In the data rows, 128 means zero.
Some points, one per row:
[100 134 122 106 133 144 108 112 126 117 119 119 136 101 115 110 139 144
 122 115 126 125 123 157]
[186 123 138 127 121 154 184 181 115 155 164 157 122 158 138 161 141 117
 116 122  94 137 104 135]
[133 173 143 108 164 176 165 145 141  85  67 116 110 175  86 113 156 109
 221 116 108 141  96 116]
[114  79 102  16 142  14  65 197 155 107 149 137 143 157 250  40  90 160
 152 139 152 182 199 121]
[164 131 127 127 147 138 177 173 113 144 150 127 117 145 141 143 134 124
 141 121  95 140 101 125]
[106 123 115 127 132 106 120  84 119 113 116 114 120 157 127 100 145 124
 126 150 115 107 118 114]
[153 130 153 229  71 147  92 129 108 122 140 132 109 123 216 179 136 141
 125 134 155 169 179  68]
[147 153 150 104 176 169 133 118 116 149 101 135 154  65 101 134 136 107
 116 150 102  87 115 118]
[127 151 158 166 134 123 101 105 124 109 105 110 138 160 134 106 130  94
 143 123 121  98 107 136]
[131 116 151 184  94 128 115 142  94 126 148 115 137 115 167 162 141 150
 129 137 150 145 148  83]
[ 89  99  93 140 145  69 118  44 112 128  88 106 104 178 139  74 155 108
 122 162 106  93 109  91]
[176 182  79 138  19 211  78 137 119  78 170 197  53 250 158 200 138 177
 119 202  85 149 100 124]
[171 140  99 143  92 169  98 143 138 124 137 181  70 178 156 162 135 143
 101 150  90 138 122 121]
[170 168 120 149  74 190 109 120 125 107 125 176  76 176 129 180 125 138
 113 158 108 155 121 134]
[ 87 108 118 151 228 154 136  99 168 155 103 114 149 185  81 124 105 141
 170 141 134  58 123 133]
[158 130 123 100  48 174 125 114  94  90 148  87  80  12 128 166 183 136
 175 104  88 159 143 196]
[139 124 166 191  98 139 103  97 103 119 135 109 123 113 174 156 145 146
 143 124 129 135 148  91]
[105 125 109 144 170 127 118 123 180 135 102 122 148 151  92 108 112 132
 158 136 139  75 133 128]
Then 28 other points, each followed by its number:
[ 39 194 140 166 195  81 146  81 110 123  82  74 207 173 165  93 126 158
 171 114 127  51  72  97] 0
[116 118 118 184 130 148 142 100 151 137 121 109  44 121 109 148 126 121
  68 118 174 166 147 151] 1
[124 152 128 135 112 131 138 115 149 124 107 155 126 144 129 121 112 106
 112 117 156 156 131 155] 2
[167 133 119 231  82 154 164  36 162  53 112 171  83  25  45 211 112 130
 108 101 106 152 179 153] 3
[160 123 154 187  88 119 116 148  97 129 147 122 109 108 176 179 132 149
 100 127 140 166 154 106] 4
[193 131 128 138 127 164 195 176 100 147 163 156 156 153 123 162 156  95
 169 123  60 138  84 138] 5
[237 126 125 105 156 188 220 249 103 162 184 156 106 176 125 177 142 107
 150 142  69 162  72 140] 6
[148 118 158 227 115 174 104 110  98 134 125 118 124 109 199 182 152 136
 134 127 148 139 156  91] 7
[156  93  92 133 105 119 151  76 153  79 132 160 152  94 133 127  82 139
 114 120 116  70 108 129] 8
[142 107 142 157 107 143 118 136 109 126 133 120 107 137 174 159 143 155
 124 128 138 132 147 112] 9
[105 111  94 128 125  53 119  75 128 106  95  92 105 173 119  83 149 135
 144 175 115  98 127 100] 10
[129 165 127 113 138 162 147 135 144  90 120 135 127 154 110 125 131 135
 154 124 118 131 112 141] 11
[118 119 116  58 125  30 126 192 144 155 162 128 149 142 130  71 126 174
 112 137 138 154 142  70] 12
[113 165 150 128 141 144 102  75 132 133  72  98 135  97 145  80 127 122
 146 129 159 144 115 125] 13
[129 158 127 120 135 164 157 139 141  93 112 124 121 143 108 121 148 123
 158 119 118 137 106 130] 14
[108 119 121 121 142 140 110  94 130  89 115  71 123 107 133 101 139 120
 182 159 132  71 115  76] 15
[175 117 183 181 116 175 190 135 168 152 128  70  98 167 125 142 135 134
 114  90 181  94 118 166] 16
[112 174 119 150  94 158 129 124 141  90 133 149 105  41  77 194 129 114
  61 113 126 102 143 139] 17
[165 131 130 136 146 154 190 169 116 147 175 139 127 154 134 149 137  88
 134 120  96 143  99 132] 18
[102  47 143  46  86  64  69 180 106 147 167  80 121 150 142  93 104 151
 115  95 185 113 133 146] 19
[143 119 182 230  75 169  99 137  86 127 146 100 135 113 218 197 143 166
 132 119 181 150 163  89] 20
[146 179 150 123 187 148 145 119 133 135  97 114 166  37  90 120 134 103
 116 149  99  71 118 120] 21
[139 121 166 170 148 218  60 110 110 169 172 110 105  27  76 203 127  98
 163 150  84  90 165 112] 22
[116 136 123 151 183 129 137  98 116 138 109  73 141 134 107  79 136 146
 127 173 143 110  97 125] 23
[ 63 122 166 119 222 122 198  55 101 170  50 126 129 134  77 169 139 159
 176  88 114 133 139 107] 24
[103  96 129 107 163  31  78 202  61  84 114 144 155 147 113 137  52 113
  89 173 175 127 138 120] 25
[139 114 141 194 110 152 117 118 103 130 134 119 129 131 167 169 138 128
 152 152 149 140 164 103] 26
[ 93 124 104 158 179 123 115 144 196 144 109 118 157 153  89 117 106 127
 147 142 159  73 139 146] 27
Which of these numbered points is nearest to each point below by angle, seen from the average point of the first points? Its number follows each.
[147 106 141 176 134 156  82 124 109 189 137 134 120  48  81 203 137 100
 122 143 105  98 160 115] > 22
[174  66  84 145 130 120 152  82 166  97 120 153 175 101 123 126  42 111
 135 126 129  26  87 129] > 8
[164 170 125 130 116 168 222 103 253 139 110 242 118 209 171  88  58  73
  38  83 217 226 166 255] > 2
[ 89 121 179 114 183 121 160  94  96 163  93 152 141 131  73 168 125 157
 162  72 109 140 140 120] > 24
[122 184  90 159  86 157 137 127 147  72 140 141 110  23  49 188 129  95
  68 150 117  76 137  96] > 17
[131 169 128 149 113 134 171  81 185 126 120 171 121 135 116 116  74  96
  90  94 169 194 154 192] > 2
[123 111 112 131 128  91 123 106 126 120 104 118 125 148 120 103 141 124
 132 151 127 114 128 117] > 10
[162 159 110 119  96 178 118 154 115 126 146 172  94 205 157 162 123 135
 114 161 112 153 103 136] > 6
[ 59  35 151   1  33   6   7 245  65 150 152  69 190 198 177  41 131 168
 141  65 221 122 117 127] > 19
[ 79 155 121 167 250  99 148  75 107 142  73   3 151 128  65  19 164 154
 132 186 143 101  72 121] > 23
[134  89 117 127  98 150 113 145 131 167 140 177  87 162 160 164 118  76
 119  87 118 135 126 124] > 18
[ 87 130 113  93 123 137 102 122 113 111 137  99 163  53 113 100 156 162
 121 101 124 120 123 182] > 21
[132 196 101  94 140 182 221 162 142  84  63 161 127 169  86 139 170 109
 176  98  93 130  56 114] > 14
[ 91 128 130  62 153  58 128 185 134 144 155 129 164 146 136  83  99 157
 124 141 157 147 135  70] > 12
[110 128 118  86 144  88 127 170 136 155 153 125 143 135 133  87 121 153
 117 141 144 155 130  99] > 12
